In the data rows, the value 128 means zero.
Some points, each followed by its number:
[107 129 173 180 122 158 128 114  79 126  85  92 126 102 104  85 109 168
 123  84  96  90 152 106  73 159  91 127  96 147 157 181 164 100 120 152
 161  82 176 136  92 175  75 123 139  78 147 115] 0
[100  93 170 176 100 126 115 175 106 147 123 141 154 136 109 165 103  82
 146  93 132 104  99  61 130 149  80 172 106  87 153 102 147  88  72 150
 159  85  94 154 149  84 142 124  78 162 168  91] 1
[ 99 107 105  96 178 106 151  97 171 171 176 142 104 138  81  94 138 143
  98 116 103 104 150 143 143  75 165 155 135 173  73 164 103 172 148  87
  78  74 100 135 158 123 141  86 151  89  92 157] 2
[ 98 161 140 181 125 165 120 123 116 145  88  95 118  85  97  88 148 160
 149  90 112  89 152 122  81 159 115 163  86 149 138 181 168  94  72 145
 164  70 175 107 100 175  81 150 149  95 130 108] 3
[111 172 178  92 161 112 177 138 134  95 153 149 136 158  70 125  94 118
  90 140 176 162 106 142  80 158 155 178 124 174 138  98 105 162 116  75
 164 155 177 112 107 152 143  76  78 170 135 114] 4
[112 186 144  95 164  81 124 139 137  86  97 113 172 133 147 136 110 172
 159 176 141 174  99  67 142 153 108 134 155 120  66  99  80 163  77 123
 114 145  95 165 116 102 129  70 103 144 159  81] 5
[112 116 104 147 192 159 114 165 164  90 139 133 107 146  76 175 190 154
  92 134 187 137 146 142 100 159  87 181 166  97 148 175 118 164  74 153
 123 148 112  99 123  81 136 104 163 153 159 102] 6
[113  96 182 155 153 120 168 165 171 165 137 159  89 172  72 126 115 157
 161  88 166 144 145  80 122 130 103 156 149 119 117  95 156 155 110  74
 161  75 172 119 156  84  69 140 103  85 118 106] 7
[179 121 145  87 156  94 161 155  91 163 173  76 166 168 159 135 163  98
 151 127  98 175 133 143  78 135 100 130 169 133 110  90  97  99 163  68
 166 152 100  85 164 122  66 133 133 125 100 154] 8
[107 188 110 152 112 151 121 172 153 160 142 121  81  82  69 130 103  80
 122 129 181 101 146  61 138 157  75 141 164 138 152 104 103 182 137 109
 101 143 117  75 125 176 120 162 163  73 127 131] 9
[174 158 161 159 116 106 123 182 104 118  90 162 145  85 153 182 128 107
 142 117 173 160 147 103  86 155 173 152 164  96 141 130 156 145  83 148
  85 148 171 177 112 172  80 121 117  86  82  81] 10
[189 104 147 171 108  78 158 183 134 175 175 155 161  89 120 110 108  98
  92 174 105 153  96  83 161 158 135 156  83 118 127 166  85 164 116 125
 160  81 143 112 134  99  88 152 137 113 170 168] 11
[113 174 164 121 150 130 123 185 132  98  97  79  90 141  95  92 107 143
 109 108 118 101 101 131 135 144 153 129 168  86 121 145  87 148 153  84
 111  69  95 168 164 155  56  86 146  84 179  80] 12
[197 126 107 134 110 116 148 101  81  80  95 156 137 137  89  97 135 171
  92 141 174 100 104  96 165  93 102  91  72 147 151 100 117 118 160 154
 160 154 173 161 129 120  82 158  78  92 175 170] 13
[126 167 175 124 180 134 110 144 100  88 175 110 168  92 100  90 141 159
  94 117 103 129  74 107  85  86 167 172  80 134 145 152  83 152  77  73
  98 148 128 122 101 146 137  86 145  93  87 159] 14
[143 171 177 171 103 113 111 182 161 111 148  98 169 107 129 172 124 155
 174 132 170 141 143 145 157 100 163 116 167 173 103 101  95  94 109 115
  85  83 169  87 179 102  64 138  83 131 116 152] 15
[185 167  99 107 153 154 154 182 167 163  96 150 150 173 104 163 151 142
 161  88 122 140  69  66 127 128 150 171 123  92 151 172  89 123 158 146
 154 148 103 113 108  86  66 139 107 158 101 163] 16
Which point above is nearest to each new point? Its number follows each.
[193 180 101 142 182  94 113 165  94 107 159 152 167 138 127 126  96 117
 139 126 156  90  77 127 149 104 135 114  86 173  88 155 117 106 112  64
  80  73 131 167 114 146 138  84 153  88 171 153] 14
[187 109 174 139 150  81 182 116 106 170 134 136 170 171  80 100 178 163
 145 169 115 129 100 121 166 156 140  92 119 113 133 173 154 157 125 152
 159  74 164  86 176  89 116 119  96 165 129 167] 11
[172  99 171 150 153 160 183 113 127 162  91  87 116  95 152 147 155  87
 158 145 165 102 109  72  84  94 107 128 139 104  72  92 102 152  92  67
  99 150 116 136 155 160  65 112 134 117 163 166] 8
[104 178 181 127 125  92 126 181  98  87 145  96 170  87 107 121 157 135
 108 127 110 102  97 151  81  73 171  94 107 129 111 114  96 169  75 113
 168 129 133 118 185  81  84 102 144 153 177 161] 14
[178 112 173 128 161  83 177 101 157 171 136 160 103 129  98 151 123 133
 167 106 183 170  87  67 162 116 151 141 152 142 104 110 160 175  97  66
 105 109 168 137 178  92  98 135 129 108  95 153] 7
[185  99 172 140 153  77 183 105 137 172 163 151 106 154 110 147 123 125
 175  90 183 146 115 112 154 146 127 140 160 108 122  94 158 167  78  80
 155  90 160 136 178  86  74 139 131  88  93 142] 7
[170 167  96 150 155 150 158 174 163  90 129  79 144 157 152 169 169 132
  97 168 180  96 120  82 132  95  90 131 114  99  73 172 162 165 154 131
 164 154 160  86 168 144 123 153  99 157 156  88] 6
[121 168 105 151 147  78 118 141  88 168 154 132  90 120 141 174 177  90
  92 117 188 178 117 141 120  91 168 178 147 171 132  92 104 178 115 152
 149  67 122  86 188 137 123 151 120 106  94  99] 15
[191 114 150 124 116 159 199 132 170  88 135 149 147 115 152 150 165 125
 129 166 108 110  94 114  97  76 154 121  81 173 128  92 141 102  84 108
  92  79 181 114 186  98  84 139  97  90 155 136] 15
[116 112 173  94 109  90 142 167 122 139 132 101  89 119  79  91 113 105
 133 173 191 178 100  98  74 159 138  93 126 176 118 123  66 134 102  60
  70 155 113  93 137 135 113 127 165  88 143 112] 9
[120 121 127  88 104  80 109 175 150 151 103 139 168 153  80 172 156  97
 168 142 182 179 127  97 159 135 106 133 158 113  74  94 138 170 160 149
 162  67 178 166 167 169 109 132 147 110 161  98] 7
[130 179  87 174 162 137 159  94  84  98  92 111  79 174  82 169 107 162
 140 170 153 101 140 107  88 150  84 158  89 145 135 138  99 122 116 129
  94 155  88 115 122 144  56 131  90  89 173 153] 13
[108 148 176  90 116 124 113 119 100 158 121 148  93 121  81 149 130 169
 123  94 104 164 142  79  86  94 113  95  84 142 150  96  83  95 122  82
 163  79 177  89 102  98  69 152  86  90 167 161] 7
[107 120 140  92 114 100 178 180  88  87 172 138 152 108  84  93 108 118
  90 118 186  99 149 132  82 149  96 168  80 153 152  91  92 145  80 107
  79 162 151 118 122 158 141  86  84  98 172 129] 4
[109 123 191 151 142 156 143 135 170 179 172 145 170 181 115 173 101 155
  93 171 198 149 138  59 140 144 127  96 127 101 128 162 154 160 155 133
  93 164 136 100  97 155 102 163  77 151 154 135] 7
[109 119 112 137 191  69 166 110 151 133  95  89 133 175 157  97 102  91
 118 166 135 102 112  67  81  75 163 114 123  97 133 171 159 125 126 137
  93  83 130  90 157 156 114  87  99  87 174  85] 12
[181 172 119 119 186 161 140 183 174  98 131 104 151 146  96 146 110 121
 121 135 160 117 100 143 163  68  85 177 155 106  72 135 166 169 128 152
 156 156 181 115 172 142 149 161 121 137  84  82] 6
[151 143 112 166 184 145 164 170 104 130 171 127 109  91  85 156 167  95
 138 136 169 170 141  86 161  77  85  90 166  97  67 127 141 152 160  67
  83 108 125 163  99 102 149 143 137 100 102 149] 9
[112 179  94  89 183 101 111  98 119 159 170 164 117 148 151 166 118  95
 135  92 184 148  98 130 154 157 162 163 150 167 139 104  80 164 121 132
  88  68 105 137 180 118  72 157 162  98 107 164] 2
[133 119 185 173 190 157 112 157 174 111 119 163 106 179 155 119 103 124
  82 110 190 158  67  78 155 151 168 103  97 118 126 112 107 106 134 153
  78 123 121 156 179 131  70 105 132 104 122 156] 12
[108 180 173  89 115  89 179 158 175 163 112  99 143 124  75 134 109  84
  96 149 109 179 142  74 160 144 160 159 132 170  79 154  88  99 126 118
 118  78 145 149 139 105  72 132 167 107  97 149] 11
[134 177 144 122 132  81 129 170 145 102 128  87 124 117  84 164 104  84
 163 167 122 112  67  67 152  75 158 109 162 139 140 125 153  90 121  67
 150  69 112  91 161  99 123 108  87 163 155  93] 15
[109 177 111 156 105 153 142 178 150 165  97  87 105  89  96  93 108 163
 115  97 153 173  80 124 121  79 117 151 165  92 147 149  96 165  93 101
  82  85 108  96 177 138  63 105 117 101 158  99] 12
[105 164  96 150 187 134 188 136 127 153 178 166 128 178 134 129  99 118
 162 131 101 100 110  85  80 105 167 143 103 174 135 170  92 143 120  66
 119  77 112 164 141 151  86  72 155 104  99 103] 2
[186  93 101  98 146  89 144  97 174 120  91 104 120 137  80 121 174 155
 151  91 104  88 127 132 117  98 165 171  81  90  74 171  95  86 103 113
  93 117  93 175 168 150 139  99 154 172 111 152] 2
[104 129 110 104 118 120 113 186  85 126 102 153 129  84  79  95 146  88
 106  85 135 123  65 108 151 121 162 112  89 146  64 110 168 173 112  74
 162 159 177 178 131 128 126 112  90 168  91  91] 4
[118 156 171 164 177 157 111 174 160 153 104  85 154  92  86 164 170 162
 106 104 103 173  74  89  98  84 118 163 162 159 102 107 112 156 137  75
 133  78 110 145 125 155  71 145 151 114 162 121] 12
[178 152 159  95 173 152 151 138 169 165 114  88 167 171  97 157 156 168
 131 174 104 157  76 146 140  90 168 106 165 107  80  91  77 104  90 128
  76 144 163 102 164 142 137 140 125 172 100 115] 15
